[[127 106 112]
 [106 130 122]
 [135 125 143]
 [125 132 139]
 [127 113 125]]
=>
[[106 112]
 [130 122]]

[[151 127 131]
 [150 147 105]]
=>
[[127 131]
 [147 105]]

[[134 132 128 131]
 [157 140 125 148]
 [123 132 128 132]
 [116 118 155 122]]
=>
[[132 128]
 [140 125]]

[[124 152 127]
 [138 141 119]
 [133 134 136]]
=>
[[152 127]
 [141 119]]

[[128 130 124 130 124]
 [149 128 128 127 131]]
=>
[[130 124]
 [128 128]]

[[113 133 144 138 129]
 [105 126 141 134 147]]
=>
[[133 144]
 [126 141]]

[[113 105 117]
 [140 154 127]]
=>
[[105 117]
 [154 127]]
---
[[107 107 132 148 148 124]
 [115 142 105 107 148 121]
 [109 145 124 137 109 158]
 [140 137 138 102 127 111]
 [146 127 106 130 139 131]
 [134 147 148 119 116 110]
 [127 112 140 107 109 144]
 [147 100 137 113 148 141]]
=>
[[124 107 107 132 148 148]
 [121 115 142 105 107 148]
 [158 109 145 124 137 109]
 [111 140 137 138 102 127]
 [131 146 127 106 130 139]
 [110 134 147 148 119 116]
 [144 127 112 140 107 109]
 [141 147 100 137 113 148]]

[[134 144 130 126 128]
 [131 132 131 135 132]
 [126 117 128 128 127]
 [140 141 135 132 133]
 [128 150 128 130 129]]
=>
[[128 134 144 130 126]
 [132 131 132 131 135]
 [127 126 117 128 128]
 [133 140 141 135 132]
 [129 128 150 128 130]]

[[127 131 130 123 125 113 141 138 121 137 112 126 138 137]
 [152 144 152 143 132 105 137 128 140 149 114 110 151 150]
 [127 128 127 129 129 128 129 129 129 128 128 128 128 128]
 [128 127 127 129 129 129 129 128 129 127 129 127 128 127]
 [128 125 126 138 133 143 118 131 143 120 146 127 118 120]
 [129 127 128 128 127 128 128 125 127 127 128 128 128 127]]
=>
[[137 127 131 130 123 125 113 141 138 121 137 112 126 138]
 [150 152 144 152 143 132 105 137 128 140 149 114 110 151]
 [128 127 128 127 129 129 128 129 129 129 128 128 128 128]
 [127 128 127 127 129 129 129 129 128 129 127 129 127 128]
 [120 128 125 126 138 133 143 118 131 143 120 146 127 118]
 [127 129 127 128 128 127 128 128 125 127 127 128 128 128]]

[[151 143 124 138 130 135 105 132 115 149 145 137]
 [112 129 149 108 107 136 127 142 115 115 130 140]
 [123 143 121 144 115 112 118 112 111 147 130 127]
 [134 117 121 143 130 126 151 140 111 121 115 107]
 [149 142 134 141 150 137 119 116 105 138 130 152]
 [150 149 132 137 146 108 107 117 110 120 141 136]
 [141 143 108 122 105 144 123 147 137 127 120 141]]
=>
[[137 151 143 124 138 130 135 105 132 115 149 145]
 [140 112 129 149 108 107 136 127 142 115 115 130]
 [127 123 143 121 144 115 112 118 112 111 147 130]
 [107 134 117 121 143 130 126 151 140 111 121 115]
 [152 149 142 134 141 150 137 119 116 105 138 130]
 [136 150 149 132 137 146 108 107 117 110 120 141]
 [141 141 143 108 122 105 144 123 147 137 127 120]]

[[121 117 139 130 140 145 133 116 130 125 132 122 131]
 [119 115 141 129 141 145 133 115 131 124 132 122 130]
 [120 123 138 123 137 136 127 123 131 124 131 129 130]
 [117 118 142 124 141 143 130 117 132 122 132 126 130]
 [122 113 129 136 133 143 135 113 124 125 131 115 128]
 [131 127 131 137 133 138 135 127 130 132 134 127 132]
 [145 128 105 149 113 125 138 128 117 137 126 117 124]]
=>
[[131 121 117 139 130 140 145 133 116 130 125 132 122]
 [130 119 115 141 129 141 145 133 115 131 124 132 122]
 [130 120 123 138 123 137 136 127 123 131 124 131 129]
 [130 117 118 142 124 141 143 130 117 132 122 132 126]
 [128 122 113 129 136 133 143 135 113 124 125 131 115]
 [132 131 127 131 137 133 138 135 127 130 132 134 127]
 [124 145 128 105 149 113 125 138 128 117 137 126 117]]

[[124 133 124 152 122]
 [121 135 117 101 140]
 [136 136 154 144 102]
 [155 101 124 154 138]
 [110 115 142 139 120]
 [137 146 126 142 115]]
=>
[[122 124 133 124 152]
 [140 121 135 117 101]
 [102 136 136 154 144]
 [138 155 101 124 154]
 [120 110 115 142 139]
 [115 137 146 126 142]]

[[137 112 127 112 109 120 115 116 128 146 114 132 123 113 139 143]
 [122 130 100 130 128 124 122 141 137 153 111 116 144 115 155 127]
 [128 117 148 116 115 127 118 119 128 124 137 124 112 130 118 131]
 [123 143 115 145 148 146 152 135 131 106 132 121 133 149 112 114]
 [121 126 128 125 127 124 124 114 119 134 118  99 108 120 129 138]]
=>
[[143 137 112 127 112 109 120 115 116 128 146 114 132 123 113 139]
 [127 122 130 100 130 128 124 122 141 137 153 111 116 144 115 155]
 [131 128 117 148 116 115 127 118 119 128 124 137 124 112 130 118]
 [114 123 143 115 145 148 146 152 135 131 106 132 121 133 149 112]
 [138 121 126 128 125 127 124 124 114 119 134 118  99 108 120 129]]

[[146 130 134 109 135]
 [120 150 108 146 125]
 [139 113 138 118 130]
 [112 128 121 148 122]
 [138 134 130 115 127]]
=>
[[135 146 130 134 109]
 [125 120 150 108 146]
 [130 139 113 138 118]
 [122 112 128 121 148]
 [127 138 134 130 115]]
